pani: [149 157 131 119  96]
nobep: [142 148 132 118  61]
Tos: [149 157 133 114  77]
vasor: [157 168 136 108  57]
Sogof: [149 150 133 114  93]
nobep  [142 148 132 118  61]
where: [108]  vasor, 4
where: [136]  vasor, 3

pof: [130 127 192 131 129 132 135]
rone: [129 127 182 130 128 134 126]
Tatu: [129 128 182 131 127 132 129]
ronu: [129 132 192 131 129 132 129]
bevi: [129 129 180 132 128 131 131]
bar: [129 128 171 130 129 133 131]
gebop: [130 127 126 131 128 132 130]
asked: [129 127 182 130 128 134 126]  rone
pof  [130 127 192 131 129 132 135]
where: [134]  rone, 6
asked: [129 128 182 131 127 132 129]  Tatu
asked: [130 127 126 131 128 132 130]  gebop
ronu  [129 132 192 131 129 132 129]
bar  [129 128 171 130 129 133 131]

maf: [122 109 118 125 101 132 118 129 105 114 106 127 113 151 136 112 148 108
  97 131 145 133 120 128 134 138 114 135 131 136 107 105 161 136 104 141
 111 139 116 109 112 100 145 121  93 126 152 109 104 134  95 135 124 109
 126]
musi: [129 131 119 144 119 136 137 173 169 146 117  90  94 137 116  96  85  98
 186 174 136 183 162  98 114 156 147  61 102 141 177 141 141 193 128 114
 162 175  99 108 131 159 103 119 189 109  74 126 141 166 100 167 108 148
 148]
tidaf: [140 169 177 148 175 112 176 146 141 136 160 106 171 120 133 134  99 116
 138 161 127 128 132 145 144 147 110 161 148 131 137 160 119 132 152 153
 140 154 167 135 102 126 131 110 131 157 136 138 167 133 137 144 169 123
 114]
where: [154]  tidaf, 38
asked: [122 109 118 125 101 132 118 129 105 114 106 127 113 151 136 112 148 108
  97 131 145 133 120 128 134 138 114 135 131 136 107 105 161 136 104 141
 111 139 116 109 112 100 145 121  93 126 152 109 104 134  95 135 124 109
 126]  maf

nesa: [160 130 108 111 107  91 169 159]
maso: [143  69  86 118 103 104 150 147]
bunal: [124 107  68 119 125  73 176 177]
repip: [124 127  68 119 125  72 188 183]
mez: [124 127  68 119 125  73 176 177]
mez  [124 127  68 119 125  73 176 177]
nesa  [160 130 108 111 107  91 169 159]
where: [150]  maso, 7
bunal  [124 107  68 119 125  73 176 177]
where: [108]  nesa, 3
maso  [143  69  86 118 103 104 150 147]

